Each run below is a few steps of one of 7 hidden systems, one row a step.
trace 1, E:
[[ 17 -29   6   7  11  39  28  15 -43 -13 -40  23 -23  -4   1 -29  33 -34]
 [-28  74  22  22   9 -16 -10  23  -2   5   7 -14 -38 -25  15 -13  21 -14]
 [  8 -10  18 -41  -7 -22 -10  42  -9   1  23 -19  12 -15 -66  28 -16  -4]
 [-44 -14  -5 -21 -21 -27 -15 -27   6 -34  18  -4  54  27  21 -13   6 -32]
 [-15 -19  10  57 -18   5   6 -31  21  35   7  31  19   5 -16   5 -15  53]
 [ 13  -3 -70 -13  12  31   1  -3   7  21 -31   5 -25  26  20  32 -30  -4]
 [ 48  13 -13  16  16  35  30   7 -21 -37  -6 -10  13 -40  21 -40  10  10]
 [ -1  11  45   0  13  14 -32  41   4  18  -9 -27 -39  20  -2 -14  59   5]
 [ 16  30  25 -58   7 -66  -9  -3  15   3  18   3   0 -32   0  22 -13  -6]
 [-14 -66  18 -10 -30 -21  23 -11 -44  -6  27  20  17  15 -13   1   1 -34]]
trace 2, W:
[[ -4 -41  46  27  36  10  29 -20 -17 -25   6 -11   5 -15 -57  -3  -3  -5]
 [-63   1 -11   3  33   5 -18 -16  18  11 -22 -13 -16  46  -7  18  11 -36]
 [ 13  16 -11  25  55   8  38 -16  17   0  -9  11  36 -31 -54  14 -14   0]
 [-13  -3 -38  -2  21  18  -2  42  -4  19   4 -15  22  50 -16  14  37 -44]
 [ 34  56   1   9  15 -15   6   2  55  -1 -17  15  47 -10 -13  -4  24   2]
 [ 14 -22 -17 -29 -13  -7  -2  53 -17  50  20  26  38  18 -18  12  27   0]
 [ 28  46 -20  -5 -40 -40   5 -13  26 -11   8  25  27   4  44   1   7 -24]
 [ 26 -23  10  13 -66  14   3  35 -23  22  -2  40  10 -10 -13 -13   4  28]
 [-21  38 -37 -22 -46 -15 -28  -1  -5  -1   4   3 -20  -8  66  -8 -22   8]
 [ 41 -23  22  20 -38  12  10   5 -25 -26  26 -11  -7 -40  -1 -18 -27  45]]
trace 3, U (10 x 18):
[[ 14 -46  13  16   4 -12  13 -25  11   9  11  -4 -11  64 -12  37  10 -41]
 [  4  20 -14   8  18  14  23 -15  23  -1 -71  56   8 -15 -27  -1  -1 -19]
 [-35  24 -33  33  18  23  17  49 -40  28  28  -6  -1 -10 -20   0  10 -19]
 [ 52  37  -8  12 -24 -13  -8  25  42 -20  24 -40  19  21 -14  22   7 -12]
 [ 11 -24  11 -49   7  10 -20  24   9   8 -18  19  59 -11 -19 -27  26  36]
 [-37  15  -8   2   1 -36 -10 -16  -4  46  43  19  12  13  52  -2  18   7]
 [ 73 -28  -5  16 -45  -6  27 -12  -5  14   7  33 -19  11  13  21 -19   4]
 [-10   9 -28 -33 -23  28 -12  27 -21 -19 -58  23 -20  -9  29 -31   8 -16]
 [-24  40  22  44 -22   1  -8  11 -20  -7  37 -26 -24 -43  13 -24  -9  34]
 [ 22 -30  11 -40 -21  -6 -35   7  10 -20  17 -51 -21  22 -12  28 -31  16]]
trace 4, X:
[[ 39 -36  -2 -26 -43 -31  -1  -6   4  22  35  27  34  28  26  13   5   3]
 [ 11  -7 -21  15 -53   2   2 -23   4  13 -22  50  -2  23  60 -12   3   5]
 [  3  36 -24  40 -41  21   0  14 -15  14  -1  15 -37 -21  43 -17 -14  31]
 [ 14  30 -11 -13 -33  19 -20  45 -26 -36   3 -36 -39 -27  18 -18 -13   8]
 [ -1 -13  44 -25 -10   3 -23   3 -13 -57   0 -37   7 -32   5 -44   7  21]
 [-27 -43  52 -14  11 -17 -17 -50  -2 -16  22 -23 -16  -7   9  -3 -16  28]
 [ 12 -37   4   9  19  -7  29 -68  -4 -18  -5   4 -30  -2   5  26 -46  -8]
 [-11 -12 -13  44  31  38  36 -26 -12 -13 -45  13 -32   4 -17   3 -11 -33]
 [-32  47  -4  34  49  23   4  18  13   1 -22 -20 -21 -12 -43   8   3 -18]
 [ -1  12   3 -27  48  -3  -1  45   0   5  13 -31  23 -14 -68  20   5 -13]]
trace 5, U:
[[ 11   8  -3 -51 -20 -28   9  17 -25 -28  -6  13   0 -51 -23  14 -44 -17]
 [-55 -20  16  14 -37   2 -12  -3 -25 -43  16 -19  23  16  -1 -32  12 -24]
 [-17   1   3  36 -17   6 -25 -40  52   6 -11  -6   1  14 -15  16 -39  53]
 [  0 -32 -57 -38  49  23  16 -17 -22   2   3  -6  13 -15   7  10 -40   9]
 [ 14   3   3  42  31  15  26 -24  -5 -28  11 -21  -9  20  46 -26  41 -32]
 [ 32   5  34  17  23  23 -11  18  26  32 -40   4 -45   1 -31  12  19  31]
 [-12  33  -3 -61  40 -33   0  29 -18  13   4   1  -8 -33 -13  19  -3 -32]
 [  3 -11  46  28 -31 -32  19   3 -14 -22  39   2  27   9 -26  -9  30 -44]
 [-25  -8  -2   1 -41   1 -29   0  43  22 -42  31  16  36 -37  20  -9  12]
 [-26  16 -59  -3  10   1  26  -8 -20  11  18  27  44 -37   4   1 -41  13]]
trace 6, A (10 x 18):
[[ 14 -63   9   3  11  23  11  -7 -15 -30  21 -27  37  36  -4 -20  29 -12]
 [-22  26  22  32  29   6 -20 -38  56  15 -30  -2 -14  18  10  -3  17  26]
 [ 31  -4 -18 -25  50  -2  31   7 -22  46  -3  25 -28 -25 -14  31 -15  -3]
 [ 15   9   5   3 -12 -11  22  12 -20 -37   3  -5   2  23  16 -12  41 -78]
 [ -9  28  45  21 -26  -3 -22  23  33   7 -34  18   7 -12 -55 -10  16  23]
 [-38  11 -49 -49   2 -19 -16  24  -9  41  16  15   9   0  -3  32 -28  -2]
 [ 35 -20 -14  20 -31 -15  31 -20   1 -38  40  -6  61   8   3  -1 -10 -20]
 [ -1 -20  -1  27 -30  42 -28  -5  30  12 -45  12  -4  35  10 -17  12  41]
 [  5  45 -39  -4  37  -1   8   0  -7  33  15   6 -15 -43  43  -1 -18  32]
 [ 61 -28  13  -6 -16  -3  19  21 -35 -24  36 -30 -28   8  12   6  10 -25]]
trace 7, X (10 x 18):
[[ 53 -33 -25 -21 -36   2  -7  20 -13  14  37 -11   3  34  45   7   7  11]
 [ 35   9   5  -8 -33   6 -10 -17  18 -14 -35  29  -4   5  63 -35  24  15]
 [ -8  10  21  17 -19   7  -8   7 -31  30   7  17 -54 -34  41 -21   1  46]
 [ 17  20   9 -20 -37 -20   1   8 -29 -42   9 -25 -55 -29  21   3 -31 -23]
 [-11 -31  41   3 -29  17   0 -11 -21 -64 -25  -4   3 -27 -27 -38  -8   2]
 [-72 -12  23   9  19  -7 -21 -44   1 -16   9 -27 -18  -3  -4   1 -30  18]
 [ 22 -25 -18  16  34  11  30 -39   2 -22  18 -30  -6  -9 -30  29 -55   1]
 [ -3 -30 -17   8  51  46  16 -15   3 -19 -44 -10  -6  31 -20   0  18 -32]
 [-14  41  15  28  73   4   6  -7  31  28 -10   0   2 -12 -22   3  26   2]
 [ 20   1   0 -28  38 -18   8  41  -8  43  16  -1 -10   2 -49  41  10 -24]]
trace 8, S (10 x 18):
[[  2 -18   9 -10  12   5 -25  19   7 -21  37 -72   6  41  -5   5  24 -11]
 [ 16  -4  25 -42  25 -27 -13 -35  55  -4 -35  16  36   1 -22   9   0  12]
 [-17 -47   2   3  21 -11  28 -18 -34  55  16  48   3  10   6  12  13 -11]
 [ 23  36 -14  45 -26 -11  28  -5   7 -10 -14  12 -34  24  13  17   6 -62]
 [  6  17 -18   6 -14  45  -3  61  -5   2 -45  18  13 -22 -46 -19   6  11]
 [-50  43 -25 -13  17 -12 -22  21 -10   7  47 -30  28 -16  27 -15   7   4]
 [ 48 -16  19  -8 -28 -29 -11   0  25 -11  51 -33  28  13 -20  23 -14  21]
 [  1 -45 -12 -55 -14  -2 -20 -27  11   4 -40  38  11  20  33  -4  -3  10]
 [  9   9  12  52   2  -7  36 -37 -17  27  12  43 -21 -28  41 -13   0  18]
 [ 22   7  -8  16 -21  27  -3  38 -24  -1 -12 -25 -74  11   5  13  -5 -19]]
trace 9, B (10 x 18):
[[-18  40 -49   5   8  22   8  44 -34  -4   2 -25 -32 -14  -6  12 -17 -31]
 [ 18  30  22  -4 -23  -7 -13  47   5 -45  20 -41  30 -18 -36 -16  15  -7]
 [-33 -22  39 -51  -2 -25 -45   0  22   9   1  -3  39   9 -16  -6  16  28]
 [  8 -21   5  -9  17 -40  16 -65  12  22  27  26  19  -2  31  18 -19  18]
 [ 27 -41 -28  40 -14  29  33 -24 -13   8 -18  29 -21  40  21   9   0 -22]
 [-12  48 -25  39  10  45   7  21  -3  -2 -46   7 -37 -16   7 -17   8  -5]
 [  0  28  -6 -16  12   6  -9  65 -28   4  27 -38 -12 -33 -35   7  -7   6]
 [  4   9  25 -53 -25 -41 -31  13  17 -40  21 -32  33   6  -5  -4   9 -19]
 [ -3 -41  49 -10  -3 -22  -6 -41  18  11  -1  35  42  -1   0 -16  18  33]
 [-24 -26 -20  17  10  -6  13 -53  -4  38   4  28 -28  25  37  23 -20   1]]
trace 10, B (10 x 18):
[[  8  18  14 -57   0 -39 -20  32  20  37  -5  30  23   6  -7   8  39 -14]
 [ 10  10  11  -5 -35 -57  13  -8  -1  38  29  56  23  -9  19   8   6  -5]
 [ -8 -16 -17  28 -76  -3   5  -1 -12  23  -1  49  -6  19  22   3 -15   1]
 [-19  24 -38  34 -46  31  -6   5 -13  -7 -11  12  -8 -24  32 -23 -33  34]
 [  2  -4 -22  -4 -17  37 -24  33 -23 -16  27 -51 -11 -20  19 -16 -22  47]
 [ 25  -3  19 -42   1   1 -35  -3  12 -43   3 -53 -11  -4  33 -20   3  25]
 [ 28 -45  56 -39  37  -5  -4 -27  -8  -6  -6  -4 -17 -13  15 -19  21  22]
 [ -8 -22  34  -3  31 -22  20 -45 -21   2  -6  11 -59   5  25  11   8 -37]
 [ -6  -4  24  43   3  -1  40 -16 -23 -19 -21  19 -41 -13 -36  10 -12 -48]
 [-68  13  -7  22   6  14   5  18 -23 -21 -16  -7  -1  -7 -55   0  -7 -39]]
trace 11, S:
[[-28   1 -36  13   0  62 -12  22 -28 -30 -16 -35 -15  -2  15 -32  -8  11]
 [ -4  30  13   8  43   8 -21 -11  30 -24  22 -59  11 -25   1 -14  -5  44]
 [ 14 -55  26 -49  41  -8 -19 -10   3  10  19 -34  -1  20 -17  24  -1  21]
 [ 12 -23  30 -17  29 -33  23 -61  15  -8 -20  33   2  13  16   7  14 -38]
 [ -5 -19  26  47  -5  11  28   1 -13  33 -28  49 -30  15 -32   8  22 -25]
 [-35  55 -41  16   4  10  11  29  -9  -1 -27   3 -24  -5 -16  14  -9 -51]
 [ -1  22 -19  17   1  18   8  49  -9 -23  25 -30  57 -21 -49 -14   6  -1]
 [-27   2 -19 -29  -6 -11 -48   9  33   8  28 -31  51  38   7   2  10  18]
 [ 45 -20  -6 -18   0 -31   7 -35  33  26  22  26  41   2   7  25 -23  36]
 [ 34 -39 -19  -4 -18  10  18 -10 -24  29  -7  40 -20  30  56   0  16  -9]]
trace 12, E, 10 rows:
[[ -7  -5 -41  61  17  26  39 -26 -10  21  26  19  27  -7  15  -4 -13  18]
 [ 46  14 -35  33  -1  46   2  30  23   5 -30 -20 -24  34  -8  13  12  -4]
 [ 34  36  -4 -41  37   7  -2  30   7 -14 -29   3  27 -38   7 -30  33   2]
 [  9 -11  38 -14   4 -26  -7  35 -28  30  51 -11   3   8  18 -11  54  -2]
 [ 20  11  29 -19 -61 -60 -13  -9  24   1   3  23 -12  12   4  27  -8 -20]
 [-39 -34  -9 -17 -33  -2  12  -9 -36   5 -24  62  17 -20  -9  -9 -26  -7]
 [-49  19 -41  52 -30  24  -6  -1 -21   4  24 -13 -18   4  31  -7 -25  10]
 [ 22   7 -17   5 -11  40 -24  22  24 -27 -22 -40  -5 -12 -35   6 -36  44]
 [-13 -22  -6 -54  52  22 -27  -6   0 -19  -8 -34  22   1  30 -30  21  22]
 [ 33 -15  50  18  23 -26   5 -37  11  14  44 -18 -17   1  29   2  17  31]]
trace 13, A, 10 rows:
[[-35   6  41   9   2 -22 -26  17   8  66  26  10  -6   4 -16  11  22  32]
 [ 12   3 -23 -35 -16 -50  15 -31   2  -2   9  17 -11   3  13  45 -48 -32]
 [ 10 -40  -1  17 -32  29  29  -4 -29 -33 -27  37  36   0  -6 -38  13 -16]
 [-49  46 -17  55 -11  28 -23  18  15  26  -5  -9 -17   8  10 -10   7  27]
 [ 46  15 -33 -29  16  -3   4  18  -1  -1  23 -34 -13 -28 -13  34 -48  18]
 [ 18 -40  12 -39  -1   8 -12   5 -15 -39   7 -25  30  23  32 -35  38 -14]
 [-24  12  55  37   8 -14 -17 -31  32  26   3  12  -3  -5   8 -15  25  45]
 [  3 -12 -19 -24  13 -18  15 -15 -21  37  -4  25 -53  -7   5  47 -43  -9]
 [ 10   0  -9  12 -13   5  39  -5 -32 -60  -8  10  14 -15  10 -30  10 -57]
 [-36  12  31  44 -21  33 -26  35  11   4 -19 -13  -9   4 -44 -16  21  23]]
trace 14, W:
[[  4 -23 -13 -18  23   8  -5  -1  29 -30  -9 -30  43  49 -30  10  21 -40]
 [ -5  -2   7  17  37   3   7 -21  36  28 -17  35  58  14 -11 -14  40  12]
 [ 16  15 -42   4  14 -14  22  18   3  67  19  35  11  19  -3  40   2 -11]
 [ 58  38 -29  -2 -26  -6  27  30   3 -16 -18  25  11  -6   4   3  11 -45]
 [ -7  27  12  -5 -44   7 -22  59 -11  12  -6  18  20 -14   3 -37  42  10]
 [ -5  31  -1 -29 -43 -47 -31   9  12  15  42  -3  16 -19  21  10 -25  35]
 [ 33 -51  -2 -19 -64  -9   1 -12 -16 -32  19   2  19   4  12   0 -31   8]
 [-22 -24   2  27 -37  22 -13 -34  -9  -7 -20  18 -17  13  63 -36   4  22]
 [  3   1  -3  26   7  21   3 -16 -15  25   5   0 -58 -32  18   9 -40  55]
 [ 18 -10 -10 -24  19  17   4   8 -31 -34  -2 -48 -63  -6  17   9 -22 -22]]

Which system made each of these runs?
trace 15 (2 x 18):
[[ 12  37 -35   4 -29  -2 -14  13  37 -29  -8 -33   2   8 -32  31 -43  -8]
 [-11 -34 -13 -27  26  33  -4   6  -2 -22 -15  -1  69  -8 -18 -36  13  20]]

E
trace 16 (2 x 18):
[[ 23 -30 -56  -9   6  26   8 -13 -12 -33  18 -43   5  29  32   9 -24 -14]
 [ 33  -1  28  26  26  35  -4 -16  23 -27 -17 -20  11  -4  12 -43  37  36]]

A
trace 17, 2 rows:
[[ 28 -16 -43   3   3  24  40  21 -37  14  13  37  45 -33 -11 -10  -8   8]
 [  4  22 -18  42 -41  16 -17  18  16 -13  18 -37 -11  49  30  -5  25 -16]]

A
trace 18 (2 x 18):
[[-36  47  22  30  13 -14   8 -24  -3 -41   5 -26 -37 -27   9  -9 -11 -31]
 [ -5 -44  32   4  -1  16   1  19 -12 -18   5 -21   2  -5 -80  13 -17   0]]

B
trace 19, 2 rows:
[[  5  -4   0   0   6 -43  22 -26  14  34   0  32 -15  27 -14  53 -10 -45]
 [ 10   0 -23  18 -13  14  42  13 -21  -9 -36  48  18  -7 -36   0   1 -49]]

U
trace 20, 2 rows:
[[-44  -9  41 -25   0  -4 -39  10  15 -26 -11 -24  26 -11 -50 -13  -1  19]
 [-57 -28 -13 -21  36 -18  -6 -30   7  28  29  -3  32  10 -14  23 -22  15]]

A
trace 21, 2 rows:
[[ 63 -14 -14 -14  14  -9  31  -5 -15  33  31  27  11 -31  17  10 -16  36]
 [ 14  -7 -16  -3 -41   4  -4  14 -19  -3 -10   6 -31  46  56  -6  28 -42]]

B
trace 22 (2 x 18):
[[  3 -26  16  -9  41  -6  -2 -34  47  16 -37   7  -8  31 -37  37  -4  -6]
 [  0 -19 -18   9  52   6  51 -16 -21  24 -16  42  10   1 -16  11  16 -44]]

S
trace 23, 2 rows:
[[  1  -9  23  17 -25 -46  33 -20 -18 -24  53   1  30  -2 -10   6  -3 -43]
 [-38 -27  15  40 -41  15 -14 -20  28  -1 -37  23  13  38 -30  -2   0   3]]

B
trace 24 (2 x 18):
[[ 28  15 -25 -37  19  30 -10  29 -18   8 -27  -3 -33  -5  57 -23  28   4]
 [ 27  31  53   9   0 -28   5  19 -16  -3  47 -20 -14 -35  16 -20  32   3]]

A
trace 25 (2 x 18):
[[ 26 -27 -32  17 -30  26   1  -5   6 -14  -2 -18 -11   4 -34  30 -63  26]
 [ -8 -16 -36 -17  23  53  -9  -9 -12 -34 -28 -21   7   8  44 -39  12   5]]

W
trace 26 (2 x 18):
[[ 16 -25  20  21  44  21  11 -34  12  14  -1  16  32  -6  21 -34  32  45]
 [ 39   5  -1   5  27  -5   7   0  10  49   1   3 -59  27  29  32  18  -8]]

E
trace 27:
[[  9  30  32   9  20 -40  23  12  -6  32  38  29  32 -43 -16  -7  23   7]
 [  0 -11 -16  -6 -43 -25  -2  30  -6  22  16  10  -1  54 -14  38  10 -51]]

E
trace 28 (2 x 18):
[[ 32   3  20  21  16 -10  35  19 -43   9  60  -6   4 -44   3 -15  14   9]
 [  1   0  23 -10 -42 -16 -30  24  19 -10 -20 -14 -31  51 -15  19  22 -45]]

E
trace 29 (2 x 18):
[[-45  20  17  10   8 -18   8 -14  -7  15   5  36  16 -62 -19 -13 -29  35]
 [-18 -31 -19  16 -30   0   2   1 -36 -10  51 -37 -22  34   8  21 -26 -21]]

S
trace 30, 2 rows:
[[-31 -16  25   2  -6  12 -28  -4 -20  22  22  -2  -8 -14  48 -40  18  58]
 [ 27  -9   7 -23 -14 -33 -11 -33   3   9  17  -8 -58   3  43  32 -34  14]]

U
trace 31:
[[-14  44  23   0 -16 -45 -15  14  19 -22  27 -34   4  22 -10  11  21 -49]
 [  9 -29  25 -36 -20 -15 -15   3  25   8 -29  31  37  -5 -58  14 -17  25]]

A
trace 32 (2 x 18):
[[ 10   1 -16   8  26  68   1  31  -7 -20 -56  -8  -6 -10 -13 -32  20   7]
 [-32  38  30 -13  56 -10 -25  15   4   7  16 -40 -12 -20   3 -16  31  13]]

X
trace 33 (2 x 18):
[[ -5 -22 -14 -54  24 -10  -8   3 -33  -4  18 -33 -41 -17  -1  31 -47   0]
 [ -9 -29  30  -2  15  -5  17 -36 -14 -63  11 -20  29  -4   5 -34  17 -30]]

A
trace 34, 2 rows:
[[-42 -32  20   9   4  12  18  14 -68  -1   9   5 -31 -10  -2 -19  16 -30]
 [-42  40  23  32 -11 -15  -6 -15  17 -40  -2 -28 -21 -10 -38  12 -25 -25]]

A
trace 35:
[[-15 -55  35 -25  38   6  10 -36  -5 -12 -43  17 -13  -1 -36   6  -8  -9]
 [-60   7  -5  31  56   1  28 -32 -19  13   5   8  -8   4   2   1  10 -38]]

W
